In the rows, 128 means zero.
One turn moves every row onto another: examples first, then more rows asked:
q922: [155 131 101 124 130 106 121 144 142 109 148 118 103 107 132 129 126 165
 130  94 133 140 138 112 143 144 129 136 120  97 145 123 123]
q654: [136 141 126 127 121 135 132 117 127 106 123 102 145 101 129 149 128 148
 121  88 117 126  88 101 116 110 155 114 105  99 124 140 122]
q970: [134 127 117 117 157 115 128 141 144 123 119 100 120  87 156 135 125 133
 160  99 127 131 125 127 129 118 126 142 114 149 138 137 115]
q528: [143 113 126 114 143 124  88 102 129 112 117 109 101  98 101 143 130 131
 133 108 111 110 108 103 143 130 137 103 117 126 111 143  93]
q468: [137 128  89 106 140 100 126 127 135 104 124 134 104  93 138 141 113 143
 137 111 128 122  98  90 132 109 114 127 106 116 115 141 119]
q388: [131 132 125 113  98 123 132 134 128 124 160  91 111 106 118 148 106 144
 133 114 141 121 102 123 133 132 138 121 117 113 133 161 139]
q313: [140 136  97 109 125 106 133 127 151  83 128 107 133 127 142 151 117 133
 133 106 146 121 116 139 134 129 140 123 130 123 128 111 103]
q193: [144 135 163 114 130 120  93 131 132  90 131 107 118 111 141 153 151 145
 138 110 116 126 135 147 127 117 125 121  98 129 124 130 122]
q150: [169 151 137 123 128 122 113 163 131  79 150 105 121 100 126 148 143 157
 139 121 146 128 126  98 127 149 133 116 106 115 132 147 115]
q835: [137 116 135 132 124 137 114 160 126 118 114  98 108 106 120 150 131 132
 133  91 115 129  88 116 123 141 117 122 123  97 121 169 108]
q740: [150 145  97 119 136 120 122 125 160  99 151 105 108  86 130 163 127 131
 137 102 138 115 110 109 136 127 138  97  92 113 109 132  91]
q327: [143 118 126  91 118  93 128 152 165  91 131 105  89 113 123 153 134 142
 142 132 125 137 136 112 129 138 113 118 115 108 109 138 105]
q435: [143 135 138 120 169 119 150 138 132 100 108 111 107 119 123 149 152 141
 133 113 117 134 127  78 125 146 139 129 113 126 124 135  92]
q370: [149 134  99 127 132 119 145 128 144 109 126 111 108  97 102 149 139 141
 132 118 119 123 125 109 131 152 141 118 104 123 127 149 168]
q457: [144 129 143 138 160 122 103 138 136  99 117 105 102 118 109 150 116 136
 137  98 140 139 106 120 128 107 151 127 113 126  89 119  95]
q243: [167 138 139 124 139 121 136 142 131  87 125 116 124 112 139 152 112 142
 135 101 125 127 111 118 131 118  76 116 116 124 128 133 111]
q837: [150 113 108 129 128 109 122 136 137  85 139  84 127 102 124 161 124 123
 136  82 141 124 129 135 140 146 135 153 134 114 130 128 113]
q22: [151 114 133 135 122 112 129 144 121 105 138  99 112 116 124 174 116 145
 137  87 123 149 146 103 155 136 132 145 128 111 101 148 118]
q309: [149 133 136 105 126 121 133 116 154  98 129 114 117 113 110 119 115 159
 139 117 133 108 136  99 143 103 137 139 100 139 117 125 105]
q728: [120 124 141 106 163 123 133 115 158 108 119  92 121 116 116 183 114 141
 139 102 133 144 124 131 129 140 120 111 109 128 116 130 127]
q420: [142 135 119 136 148 119 114 129 134 109 140 115 115 111 125 152  97 141
 133 102 119 132 119 135 130 137 160 127  93 123  76 131 126]
q760: [145 145 142 113 138 105 125 135 110 120 117 100 110 107 122 163 110 149
 156 141 120 147 102 110 146 110 118 130 122 139 120 136 125]
q204: [146 130 125 117 100 121 128 127 129 114 115 121 114 116 153 151  97 139
 123 113 116 141 139 113 134 138 152 134  91 124  98 142 123]
q796: [156 131 119 105 132 120 111 131 132 122 145  98 117  99 117 154 141 145
 134 116 136 120 124 121 128 166 152 123 117 124 147 147  77]
q446: [142 130 153  94 131 118 119 122 132 106  99 100 119 110  78 151 109 142
 129 111 126 133  95 100 133 152 131 128 113 123 128 128 100]
q767: [137 150 131 113 127 105 145 107 128 131 140  94 110  88 128 153 145 145
 125 115 118 133 102 130 131 112 125 149 105 124 115 155 119]
q785: [125 154 111 129 128 117 132 130 150 118  95 128 101 115 112 141 104 149
 131 106 127 127 108 110 136 136 137 109  96 121 110 107 115]
q633: [164 108 122  98 147 123 110 144 120 107 123 105  90 128 131 136 135 126
 129 111 139 144 133 125 131 145 151 113 116 135 134 148 129]
q704: [154 129 144 119 133 127 138 120 161 114 106  69 138  82 123 137 136 130
 127 112 110 142 104 116 121 137 125 116  98 117 114 153 121]
q979: [147 124 135 136 107 117 136 138 135 101  91 108 132 111 123 165 112 113
 127  84 129 124 142  95 120 122 137 129 119 135 123 144 105]
q277: [157 133 137 149 131 122 126 151 145 118 126 107  96  78  89 130 130 143
 133  99 123 126 113 123 117 146 129 154 102 119 115 137 122]
q126: [135 140 112 129 114 114 121 112 155  90 106 122 124  97 104 156 147 150
 118 108 109 118 109 126 117 136 129 151 122  97 119 129 126]
q78: [149 120 119 109 125 126 108 130 121 102  87 113 108 109 120 159 139 113
 124  95 129 121 129 128 107 133 157 121 108 143 121 153 126]
q316: [144 131 143 135 124 118  96 142 136 100  97 103  94 110  90 153 145 140
 127 107 141 134 135  95 126 131 142 115 126 115 144 131 121]
q850: [149 133 135 137 136 123 126 131 149 110 137  99 133 112 116 153 143 146
 130 118 118 111 121 131 130 128  98 120 122 122 118 184 124]
q310: [168 140 144  91 136 135 122 125 145  99 109  97 131 102 139 158 115 150
 127 125 136 162 120 103 112 123 125 128 110 118 143 142 123]

q435 -> q327
q850 -> q767
q922 -> q785
Now these:
q970 -> q728
q277 -> q370
q78 -> q837
q740 -> q528
q760 -> q310
q22 -> q204
q388 -> q654
q446 -> q150
q457 -> q633

